Here is a table of points, one per row:
[ 0.2 -0.1  0.  -0.4  1.9 -1.2 -1.3  0.5  0.3 -0.1 -0.1 -1.5  0.2 -1.2
 -0.1 -1.9  0.5 -0.6  1.  -1.1  1.3  0.8  0.1  0.2]
[ 1.7  1.   0.2 -0.5  0.2  0.9 -0.5  1.3  0.8  0.7 -2.1 -0.8  0.3  0.2
 -0.4  1.1  0.4  0.1  0.5 -0.4 -1.9 -1.6  1.4 -1.8]
[-0.1  0.9 -1.4 -2.   0.8  0.9 -0.2 -0.5 -0.5 -0.3  0.7  0.2 -0.9  0.2
  1.3  0.6  0.7 -1.2 -2.6  1.7  0.7  0.4  0.  -0.2]
[-0.1  0.7 -1.2 -0.1 -1.3 -0.9 -0.4  1.5 -0.2  0.6  0.3 -1.  -0.4  0.6
  1.7  1.3  0.7  1.1 -0.7 -0.4 -1.4 -0.8  0.2  0.9]
[-0.1 -1.6  2.2 -0.4  0.3  0.7  0.5 -0.5  0.9  0.7  1.1  1.2 -0.2  0.5
  0.2 -0.6  0.  -0.5  1.3  0.1 -0.2 -1.8 -0.2  0.7]
[ 1.1 -0.7 -1.1  1.3  0.2  0.9  2.3  0.6 -0.2 -0.5  0.5 -0.5 -1.1  0.9
 -1.1  0.4  0.6 -0.3  0.7 -0.6 -1.1  0.7 -0.9 -1.5]
[-1.1 -1.7 -1.   0.6  0.4 -0.2 -0.6  1.5 -1.2  1.2  1.1  2.   1.2 -0.9
 -0.6 -0.6  1.1  0.5  0.1 -2.  -0.4  0.2  0.2  1. ]
[-0.9  0.8 -0.3 -0.4  0.  -0.8  0.3  0.4  0.3 -0.1 -1.  -0.3  3.  -0.5
 -0.1 -1.5 -1.6  0.1  1.   0.6 -0.1 -1.2  0.  -0.3]
[-0.8 -1.3 -0.8  1.1  0.5 -1.6 -0.5  1.2  0.2  2.  -0.2 -1.1 -1.2  0.1
 -0.2  0.8 -0.3 -1.8 -0.6 -0.6 -0.6  0.5 -0.7  0.7]
[-0.8  1.7  1.9  0.8 -0.1 -1.  -1.4 -0.4  0.5  0.1  2.8 -1.   0.  -0.1
 -1.1 -1.4  0.1 -0.6  0.   1.1 -1.7  0.2 -0.6 -1.1]
[ 1.2 -0.4 -0.2 -2.8 -2.   0.1  1.   1.   0.1 -0.9 -0.9 -1.4  1.  -0.6
  1.3 -0.9  1.4  0.3 -0.4  1.4 -1.2  0.9 -0.1  1.2]
[-0.4 -0.1 -1.9  0.8  1.3  0.9  0.4 -0.9  1.6 -0.4  0.5 -0.6  0.1 -0.5
  1.4 -2.1 -1.2 -0.6  0.7 -0.2  0.7 -0.3 -0.7 -0.8]
[ 0.2  0.9 -0.4  0.6 -0.3  0.6  0.8  1.  -2.2  1.3  0.9  0.4  1.7  2.1
  1.5 -0.3 -0.2 -0.4  0.6  0.7  0.2 -0.5  0.1  0. ]
[-1.   0.3  0.6  1.7 -0.9  0.   1.3  0.   1.4 -0.2 -0.7  1.1  0.4 -0.9
 -0.2  0.2  2.   0.2  0.4  0.   0.2  0.2 -0.9 -0.4]
[-0.4  1.   0.4  0.  -0.6  0.9  1.6 -0.3  1.7 -0.7  1.   0.8  0.2  0.1
 -0.6 -0.1  1.3 -0.5  0.2 -1.1 -0.7  0.9  0.1  0.9]
[-0.3 -0.6 -0.4  2.   0.4  0.3 -1.2 -0.5 -0.8  0.2 -0.4  1.5 -0.9 -1.4
  1.4 -0.7 -0.8  0.9  0.6  2.2 -0.8  0.3  0.6 -0.3]
[ 0.2  2.1  0.6  0.4  0.5  0.5  0.7  0.3 -0.1  0.6 -0.6  1.4  0.2 -1.1
  0.7  0.4 -2.5  1.5 -1.1  0.1 -0.7 -0.2 -2.5  0.1]
[-0.5 -1.2  0.  -0.1 -0.6  2.6 -0.5  0.4  1.5  1.1  1.1 -0.9  0.1 -0.7
 -1.1  1.3 -1.4  1.2  0.3  1.3  0.9  0.7  0.4 -0.8]
[-1.9 -0.5  0.4 -0.4 -0.8 -0.3  0.8 -0.8 -1.7 -2.2 -0.3  0.4 -0.5 -2.3
 -0.1  0.2 -0.7 -0.4 -1.1  0.3  0.3 -0.3  0.3 -0.9]
[ 0.1  0.7 -1.2  1.3 -0.6  0.6 -1.3 -1.2 -0.3 -0.8  0.  -1.3  0.8 -1.2
 -1.5  0.9  0.9 -0.9 -0.1  1.6  1.2 -2.  -1.3 -0.2]
[ 0.9  0.4  1.  -0.7 -0.9 -2.5  0.7  2.2 -0.5  0.8  0.2 -0.2 -0.8 -0.4
  0.4  0.9 -0.5  0.7  0.9  1.   2.7  0.2  1.1 -0.6]
[-1.   0.2 -0.9  0.3  1.  -0.9  1.3 -0.3  1.7 -0.4  0.5 -0.5 -2.5 -0.1
  0.9 -0.6  0.9  1.9  0.5 -1.4  0.4 -1.1  1.4  0.1]
[-1.5  0.9  0.9  1.1 -0.2  1.6 -0.8 -1.6 -2.2 -0.3 -1.5 -1.8 -0.4  1.1
 -0.7 -1.   0.3  1.5  0.3  0.2  0.   0.1  0.   1.5]
[ 1.9  0.6 -0.7 -0.3  0.9 -1.6  1.3 -1.2 -0.3  1.7  2.1  0.3 -0.1 -0.7
 -2.2 -0.1  0.8  0.5  0.6  0.6 -0.5  1.4 -0.1  1.5]
[-1.9  1.2 -0.9 -1.2  0.2 -0.7 -1.   0.9  0.1 -1.3 -0.5  1.4  0.2  2.
 -0.9  1.6 -1.2 -0.6  1.1  1.5 -0.6  0.6  0.3 -0.7]
[-0.5  1.6  0.9  0.6  1.1  1.4 -0.1 -1.1  0.5  0.4  0.5  0.3  1.8 -0.1
  0.4  1.8 -1.4  0.5 -1.7 -0.9  1.4 -0.1  1.6  1.3]
[ 0.8 -0.5 -1.6 -0.4 -0.9 -1.2 -1.6 -1.5  1.2 -0.8 -0.6  0.4  1.1  1.8
  0.6  0.6  0.3  2.5  0.4 -0.5  1.   0.8 -1.  -0.8]
[ 1.5 -1.2 -0.2 -0.3  0.2 -0.1 -0.3 -0.1 -0.6  0.5 -1.4 -0.3  0.5  1.
 -0.4 -0.3  0.2  1.  -3.1  0.7  0.3 -0.6  0.1 -0.5]
[ 0.  -0.8  0.5 -1.5  0.7  1.5 -0.4  0.6 -0.1 -0.4  0.7  0.3 -1.4  0.1
 -1.3 -1.5  0.   0.8 -0.1 -1.8  0.4  0.2 -0.9  0.3]
[-0.7 -0.5  0.8 -0.4  0.7 -1.   0.7 -2.7  0.1  0.9 -0.4 -0.3  0.3  0.3
 -0.1  0.7 -1.3  0.4  0.2  0.8 -1.6 -0.5  1.5 -1. ]
[ 0.7  0.9  0.4 -0.3 -0.2  0.3 -1.2 -2.  -1.7  0.1 -0.4 -0.4  0.2 -0.2
  1.4  1.3  0.4 -1.5  1.4 -1.6  0.   1.   0.  -1.3]
[-0.6 -0.5  0.3 -0.5  0.9 -0.3 -0.3  0.2  0.4 -0.3 -0.2  2.1 -1.4  0.4
 -1.3 -0.2  2.2 -0.3  0.  -0.3  0.7 -1.6 -1.4 -0.1]
[ 0.7  0.6 -0.1  0.3  0.8  0.   0.6  0.7  1.   0.5 -2.3  0.4 -1.8  0.1
 -0.9  0.1 -0.8 -1.5  0.4  0.   0.6  1.4 -0.9  2.4]
[-0.3 -1.   1.9  0.7 -1.  -0.7 -1.2 -0.2  1.6  0.6 -0.3  0.8 -0.3  0.4
  0.7 -0.9  0.6 -1.  -0.8 -1.3 -0.5  1.3 -0.4  0. ]
[ 2.1 -0.1 -0.9 -0.1 -2.9 -0.2 -0.6 -0.3 -0.1 -1.4  0.2  0.5 -0.4 -0.4
 -0.4 -0.3 -2.1 -0.4 -0.1 -1.3 -0.1 -1.6  1.3  0.8]
[-1.3 -1.5  0.5  0.2  0.5 -0.4  2.1  0.2  0.7  0.1  0.  -1.6  0.8  1.5
 -1.   0.1 -0.7 -1.  -0.4 -0.9  0.6 -0.1 -1.3 -0.3]
[ 1.7 -0.3  0.1  1.3  1.1 -0.5  0.3  1.   0.2 -1.8 -0.5  0.2  0.7  0.9
 -0.1 -0.8  0.4 -0.6 -1.2  0.8  0.2  1.1  2.6 -0.6]
[ 1.7 -1.6  1.1  0.3  1.8 -0.3 -0.6  1.4 -0.2 -2.7  0.2 -0.9  0.9  0.2
  1.5  1.7  0.3  0.4  0.6  1.  -0.3 -0.5 -0.7  1.4]
These points spread out most along one direction. Take the direction at right angles to it along which they spread out most. Then take the direction at right angles to both along which they spread out most. Go by this last direction. How many in every 100 of the points above lie lower along it than each point below? Answers are rounded to whole numbers. More than half of the points above lie lower than the first one.
[ 0.8 -0.5 -1.6 -0.4 -0.9 -1.2 -1.6 -1.5  1.2 -0.8 -0.6  0.4  1.1  1.8
  0.6  0.6  0.3  2.5  0.4 -0.5  1.   0.8 -1.  -0.8] 84
[ 0.2  2.1  0.6  0.4  0.5  0.5  0.7  0.3 -0.1  0.6 -0.6  1.4  0.2 -1.1
  0.7  0.4 -2.5  1.5 -1.1  0.1 -0.7 -0.2 -2.5  0.1] 21
[ 1.2 -0.4 -0.2 -2.8 -2.   0.1  1.   1.   0.1 -0.9 -0.9 -1.4  1.  -0.6
  1.3 -0.9  1.4  0.3 -0.4  1.4 -1.2  0.9 -0.1  1.2] 68
[-0.5  1.6  0.9  0.6  1.1  1.4 -0.1 -1.1  0.5  0.4  0.5  0.3  1.8 -0.1
  0.4  1.8 -1.4  0.5 -1.7 -0.9  1.4 -0.1  1.6  1.3] 34
[ 0.2 -0.1  0.  -0.4  1.9 -1.2 -1.3  0.5  0.3 -0.1 -0.1 -1.5  0.2 -1.2
 -0.1 -1.9  0.5 -0.6  1.  -1.1  1.3  0.8  0.1  0.2] 61
[-0.3 -0.6 -0.4  2.   0.4  0.3 -1.2 -0.5 -0.8  0.2 -0.4  1.5 -0.9 -1.4
  1.4 -0.7 -0.8  0.9  0.6  2.2 -0.8  0.3  0.6 -0.3] 47
[-1.3 -1.5  0.5  0.2  0.5 -0.4  2.1  0.2  0.7  0.1  0.  -1.6  0.8  1.5
 -1.   0.1 -0.7 -1.  -0.4 -0.9  0.6 -0.1 -1.3 -0.3] 29
[-1.5  0.9  0.9  1.1 -0.2  1.6 -0.8 -1.6 -2.2 -0.3 -1.5 -1.8 -0.4  1.1
 -0.7 -1.   0.3  1.5  0.3  0.2  0.   0.1  0.   1.5] 89
[-0.3 -1.   1.9  0.7 -1.  -0.7 -1.2 -0.2  1.6  0.6 -0.3  0.8 -0.3  0.4
  0.7 -0.9  0.6 -1.  -0.8 -1.3 -0.5  1.3 -0.4  0. ] 53
[-1.   0.2 -0.9  0.3  1.  -0.9  1.3 -0.3  1.7 -0.4  0.5 -0.5 -2.5 -0.1
  0.9 -0.6  0.9  1.9  0.5 -1.4  0.4 -1.1  1.4  0.1] 74
[-0.6 -0.5  0.3 -0.5  0.9 -0.3 -0.3  0.2  0.4 -0.3 -0.2  2.1 -1.4  0.4
 -1.3 -0.2  2.2 -0.3  0.  -0.3  0.7 -1.6 -1.4 -0.1] 87
